In the rows, 128 means zero.
Named moves come first, each a turn or a mirror and shown by rows before and after it. Which of them, in which order, take the first row of each pair that follows to the second? Write the first one first, as in the answered first pair.
move baza:
[145  98 175 148 143 112 118 116  63  98 160 100] |-> [120 178 132  87 112 112 108 159 162  85 149 173]
[104 181 199  87  87 118  87 192 142 117 147 139] |-> [123 128 230 128 109 119  95 162  74 125 153  88]
[108 157 147  93 106 139 130 163 100 102 159 141] |-> [113 132 160 108 113 138 135 149  72 107 163 118]
move misa:
[122 147 129  99 137 143 128 139 173 108 122 191] |-> [114 127 121 125 141 126  88 117 199 132 117 147]
[134 128 185 144 151 103 119 122 133 126 148 119] |-> [135 137 185 133 149 110 137 131 121 116 149 137]
[149 141 142 118 121 146 167 147  88 113 146 135] |-> [138 112 135 155 123 121 107 117 130 144 136  72]
move rusu:
[140 164  65  99 126 157 156 118 165 112 114 192] |-> [143 134 126 110 151 116  84 116 117  63 184 185]
[136 111 123 149 138 112  97 105 151 133 129  92] |-> [137 119 108 144 131 124 116 105 162 145 111  93]
[141 103 129 177 166 105 103  92 108  93 161 132] |-> [134  97 138 189 152 118 125  93 102 139 122  80]
[116 152 170 103 105 130 130 167 116 126 123 108] |-> [117 161 151  96 100 138 148 167 130 131 110 120]
Pairs:
Between the rows of a pair lie two moves.
[130 124 142 134 125 141 138 130 100 137 120 115] |-> [132 137 117 124 129 142 142 128 118 115 128 153]  rusu rusu
[137 147 141 119 132 122 138 150  98 145 164 114] |-> [132 157 136 110 123 123 137 158 114 148 158 120]  baza rusu
[111 147 155 101 121 106 100 164 134 110 154 135] |-> [104 140 157 115 111 110 102 155 140 147 127  88]  misa rusu
[117 130 142 117 123 122  88 127 137 137 126 112] |-> [120 123 136 124 122 130 105 121 130 152 112  98]  rusu baza
[135 105 147 136 120 102 104 110  94 125 137  96] |-> [138 133 125 115 103 134 171 124  95 141 100 114]  rusu misa
[116 158 135 112 123 127 111 136 165 154 113 122] |-> [129 144 114 128 130 145 145 116 147 166  97 119]  baza rusu
[119 125 112 140 130 115 100 128 156 130 138 119] |-> [137 114 134 137 139 130 143 131  92 117 148 130]  misa baza
[130 148 142 105 132 126 136 132 115 121 147 141] |-> [127 126 144 131 138 114 110 113 119 138 144 104]  baza misa
[130 124 125 146 129 130 142 139 131 149 107 102] |-> [129 144 107 129 131 123 129 146 157 123 122 151]  baza rusu
[134 109 114 148 131 135 148 109 117 135 119 125] |-> [124 128 100 133 122 129 136 115 154 136 115 140]  baza misa
[134 119 115 118 122 153 182 123  89 135 127 145] |-> [112 137  86 119 111 135 127 120 175 156 114 131]  misa baza
[107 131 128 117 140 113 121 139 141 165 103 116] |-> [118 121 142 117 145 122 146 139  98 157 110 123]  misa baza
[164  67 131 132 164 139 141 112  71  83 138 156] |-> [131 145  97  74 121 146 142 160 172 100 101 193]  rusu baza
[130 126 113 118 150 110  99 118 129  89 150 184] |-> [129  88 150 152 148 114 111 106  80 133 125  98]  baza rusu
[153 115 120 122 152 130 132 117  97  80 169 176] |-> [146  99 165 137 148 121 114 122  69 102 164 113]  baza rusu
[112 110 111  99 107 112 145 154 142 136 138 120] |-> [114 110 107 101 111 108 136 152 147 131 145 125]  misa rusu
[142 114 161 142 146 119 119 132  78  95 173 132] |-> [112 179 126  98 103 136 142 169 159 134 115 142]  rusu baza
[133  85 119 181 138 110 114  93 118 148 130  92] |-> [124 127  73 152 119 126 141 108 178 158 100 131]  rusu baza
[127 142 100 111 127 150 192 125 137 142 122 156] |-> [139 117 105 125 145 144 185 110 108 122 146 164]  baza rusu
[132 118 132 130 129 148 182 123  73 135 110 116] |-> [133 136 105 112 128 153 188 127  96 119 113 156]  rusu baza
[129 115 130 155 110 150 152 120 121 177  80  68] |-> [132 136  67 141 116 151 149 108 181 155  87 134]  rusu misa
[132 127 112 127 142 124 120 117 133 101 146 156] |-> [125 114 138 144 129 130 130 117 114 142 119  92]  rusu rusu
[120 107 153 154 150 156 164 126  78 146 119 110] |-> [114 107 110 166 149 154 149 104 130 166  97 101]  rusu misa
[150 118 118 100 150 146 160 131 116 110 158 168] |-> [135  93 105 140 149 130 112 100 160 152 137  97]  misa rusu
[133 118 105 138 120 162 170 116 137 182  72  97] |-> [159  81  98 157 159 155 165  85  95 135 116 138]  rusu baza
[120 130 122 157 111 157 162 119  98 108 118 154] |-> [113 107 123 183 119 135 109  96 119 115 127 116]  rusu misa
[129 128  98 131 122 136 137 125 148 142 107 120] |-> [136 116 110 137 131 140 152 121 114 136 112 115]  misa baza
[138 134 159 127 126 106 106 138 102  98 159 125] |-> [128 139 172 126 111 109 111 147 110 126 132  91]  baza rusu
[103 128 156 141 116 120 119 103  82 166 104 107] |-> [ 90 173 131 105 106 110 100 128 138 137 121 170]  baza rusu
[127 155 145  96 119 134 119 159 149 117 166 176] |-> [121 130 181 119 121 117  86 151 129 133 173 118]  rusu misa
[129  84  97 193 139 103  94  85 172 124 116 122] |-> [146 127 110 136 130 139 185 133 115  82 124 208]  rusu misa
[111 109 117 124 140 139 153 145 132 175  99 125] |-> [119 107 125 117 160 116 115 144 124 119 152 172]  rusu rusu
[125 149 113 105 109 120 109 143 141 112 135 169] |-> [137 109 127 143 116 137 145 118  90 150 109 105]  baza rusu
[138  97 119 152 165  93  79 105 133  90 162 137] |-> [138  93 172 148 151 104 113 125  75 110 147  95]  misa rusu
[108 146 146 152  94 144 120 133 137 182 108  69] |-> [112 182 143 113  84 159 161 167 127 157 113 130]  baza misa
[134 123  99 162 125 139 137 119 147 156  87  76] |-> [143 127  91 144 151 114  94 119 153  82 152 157]  rusu rusu
[118 114 145 128 116 115 125 147 113 133  72 104] |-> [125 133 123 108 114 126 149 155 120 116  73 148]  misa rusu
[130 167  86 117 101 129 163 142 160 127 102 166] |-> [127 132 114 148 123  83  70 119 163 101 154 143]  rusu misa
[105 132 130 134 138 123 102 110 164 106 158 117] |-> [101 136 127 138 123 135 124 111 165 139 126  87]  rusu rusu
[152 105 143 139 129 144 167 124  59 108 154 121] |-> [141  95 124 165 122 142 148 103  97 150 123  69]  rusu misa
[109 132 130 104 122 112 106 163 164 165 115 108] |-> [127  87 145 135 144 116 114 135 107 163 129  86]  rusu baza
[120 143 157 124 137 116  85 136 128 119 150 132] |-> [125 142 160 120 140 122  98 141 111 112 153 143]  baza misa
[123  45 127 118 147 117  79 121 112  98 172 115] |-> [108  92 104  79 130 118  82 147 162  84 167 165]  baza misa
[123 132 119 106 133 115  96 145 153 103 162 182] |-> [123 120 173 107 128 115  99 160  98 106 166 146]  rusu misa
[118 136 191  97 136 145 112 174 106  77 158 151] |-> [103 157 192  89 113 155 122 190 130 115 119 123]  rusu baza
[103 153 164  84 138  78  94 159 119 100 182 133] |-> [ 88 165 173  82 114  90 112 172 133 146 139  86]  rusu baza
[109 120 130 144 117 126 135 119 137 177  82  71] |-> [131  95 106 160 142 135 160  89 111 160  94  97]  rusu baza
[111 130 131 124 127  89  70 130 158 122 154 124] |-> [119 156 152  88 111 119 149 166 107 115 142 157]  rusu misa
[120 152  77 114 108 161 179 134 170 160  92 137] |-> [130  99  98 160 128 153 163 100 130 176  97  75]  misa baza
[133 133 156 119 122 161 203 131  66 127 107 149] |-> [128 151 155  99 126 141 167 145  87  88 144 195]  baza rusu
[119 128 124 139 114 138 135 110 182 173 100  87] |-> [138 151 139  96 126 143 159 145 137  96 153 187]  misa rusu
[133 129 104 146 142 108  58  93 157 132 142 129] |-> [161 118 135 134 151 135 125 105  66 104 155 158]  misa baza
[128 122 148 122 137 108  93 145 117  99 163 154] |-> [129 123 172 119 122 125 132 162  83 129 137 119]  rusu misa
[139  96 132 156 148 119 118  82 131 152 131 104] |-> [130 153 111 104 129 129 138 121 170 131 128 174]  baza misa
[ 77 143 149 123 104 112 129 147 148 128 106  84] |-> [ 92 130 167 128 110 121 156 148  98 120 113  90]  misa baza
[136 135 100 121 137 111  65 116 176 109 152 153] |-> [146  92 121 160 137 129 100  93 123 160 116  71]  baza rusu
[110 128 126 125 147  83  32 111 175 112 144 141] |-> [124 165 166  69 126 128 149 171  86  94 131 191]  rusu misa
[128 111 142 143 137  88  48 121 146 114 167 112] |-> [109 146 125 125 106 107  76 143 191 161 112  90]  rusu baza
[146 144 151  83 157 116 145 120  89 127 136 129] |-> [138 164 143  70 146 121 151 130 116 137 122 133]  rusu baza
[111 125 119 108 113 135 106 119 118  90 138 124] |-> [107 124 118 113  99 145 127 119 118 117 112  94]  rusu rusu
[119 127 122 127 115 147 126 152 129 134 130 138] |-> [126 118 120 136 117 152 136 143 120 135 126 133]  baza rusu
[144 119 170 170 130 122 131 124 107 161 113  99] |-> [151 150 107 143 138 133 150 121 154 130 122 185]  rusu rusu
[138 130 116 121 130 134 134 126 143 118 144 170] |-> [144  99 137 146 137 136 142 113 103 136 138 126]  baza rusu
[106 131 134 147 128 131 117 144 118  95 164 195] |-> [109  97 142 182 139 121  92 115 110 114 163 146]  baza misa
[ 69 118  94 144 139 127 144 128 166 143 124 135] |-> [ 77 125 102 134 147 120 138 136 151 110 154 168]  rusu misa
[135 130 113 126 116 127 151 126 130 132 113 134] |-> [135 118 117 136 120 125 144 118 127 136 112 119]  baza misa
[143 140 115  85 116 129 174 156 102 123 102 146] |-> [153 124 116  95 127 128 173 144  84 115 113 151]  baza rusu
[145  95 127 163 159 111  84 111 135 138 123  97] |-> [155 114 161 124 153 133 145 152  69 109 133 139]  misa rusu
[124 119 153 142 143 118 159 153  84 122 136 129] |-> [116 111 136 162 141 114 144 133 114 155 111  90]  rusu misa
[125 139 132  78 150 130 202 118 100 138 146 155] |-> [125 141 143  77 153 117 181 121  99 120 166 166]  rusu baza
[106 115 152 137 103  92  89 117 154 135 123  83] |-> [115 158 153  85  95 117 149 158 124 100 130 159]  baza misa
[127 141 112 128 128 134 146 133 137 130 114 132] |-> [127 137 107 132 136 122 125 126 145 118 130 140]  misa rusu
[121 115 144 146 164 136  95  94 113  71 156 152] |-> [112 129 131 140 157 129  77  98 152  75 152 156]  baza misa
[121 142 134  83 129 116 145 133 138  97 146 153] |-> [128  96 151 127 144 107 126 103 109 114 148  99]  baza misa
[129 153 155 102 118 147 170 148 126 156 112 146] |-> [135 143 178 102 136 127 134 147 109 119 155 162]  rusu rusu
[127 111 161 134 126 130 125 134 112 135 120  90] |-> [117 147 139 106 116 123 112 156 157 121 123 135]  baza rusu
[145 137 117 111 146 134 162 149 110 130  94 153] |-> [139 107 120 147 154 119 121 121 123 153  91  99]  baza misa
[132 127 162 114 127 117 117 154  95  97 161 137] |-> [122 129 174 118 114 120 124 159  96 129 134  99]  baza rusu
[148 116 150 122 145 140 153 149 104 136 141 130] |-> [139 132 150 109 141 131 136 162 120 125 148 145]  baza rusu
[139 105 134 142 163 126 150 106  89 103 173 170] |-> [130 106 134 149 140 147 188 107  90 163 117 110]  rusu rusu
[103 125 120 146 116 103  78 122 156 135 126 107] |-> [104 127 105 149 114 114 101 118 159 153 106  99]  baza rusu
[135 113 158 136 117 133 154 119  86 131 135 107] |-> [128 142 120 116 105 148 176 129 129 141 110 134]  rusu baza
[118 170 102 107 101 162 161 146 170 170  79 108] |-> [161  82 140 161 161 144 137  94  61 116 152 101]  rusu baza
[128 109 132 144 139 129 115 125 101 128 145 145] |-> [126 118 116 145 126 144 142 127 114 154 109 134]  rusu rusu
[128 104 121 124 146 108 107  88 116 146 162 129] |-> [125 114  99 122 134 126 139  87 134 174 126 121]  rusu rusu
[127 160 145 110 104 120  79 149 140 107 144 130] |-> [128 162 159 104  95 131 108 162 115 117 134 122]  rusu misa
[110 142 101 115 118 131 152 134 154 141 109 144] |-> [118 103 116 148 133 126 143 109 123 152 110 101]  misa baza
[164 108 113 142 153 131 132  99 103  99 157 161] |-> [154 106 153 141 146 109 100 113  93 102 167 131]  baza rusu
[109 135 117 119 134 122 131 142 123  89 168 170] |-> [ 96 107 125 156 129 113  98 120 142 138 142  87]  misa rusu
[113 112 149 110 127 136 149 147 125 152 125 117] |-> [113 125 132  97 127 137 148 152 144 139 133 147]  baza rusu
[115 138 110 123 105 146 142 142 157 153  94 126] |-> [130 118 131 132 115 156 171 135 103 147 101 121]  baza misa
[100 124 133 117 107 119 121 157 140 119 136 153] |-> [ 93 120 147 126 102 122 127 158 128 137 123 119]  rusu rusu
[121  84  97 121 148  96 114  83 145 149 138 108] |-> [113 105  82 107 141 102 118  92 170 151 129 121]  rusu baza
[121 124 126 112  71 181 173 123 141 201  82 118] |-> [134 141  86  91  91 168 152 119 175 138 125 212]  misa rusu
[128 155 105 100 128 142 145 137 152 117 113 170] |-> [136 116 151 122 149 119 105 126  98  92 155 147]  rusu baza
[115 147  95 117 118 126 134 127 165 124 128 169] |-> [123 111 141 140 138 104  96 118 112 105 166 140]  rusu baza
[109 139  88 103 109 160 181 136 115 115 130 134] |-> [106  98  95 144 120 143 144 102 114 139 126  71]  baza misa
[146 125 158 103 114  95  84 123 137 145 139 149] |-> [150 138 168  89 104 114 128 141 111 152 123 152]  rusu misa
[131 140 102  93 145 131 130 102 185 117 131 174] |-> [135 121 153  97 155 108  96 107 140  88 171 162]  rusu misa
[134 141 109 143 115 169 197 131 104 147 106 130] |-> [126 111  88 179 136 129 102  88 160 142 135 105]  rusu misa
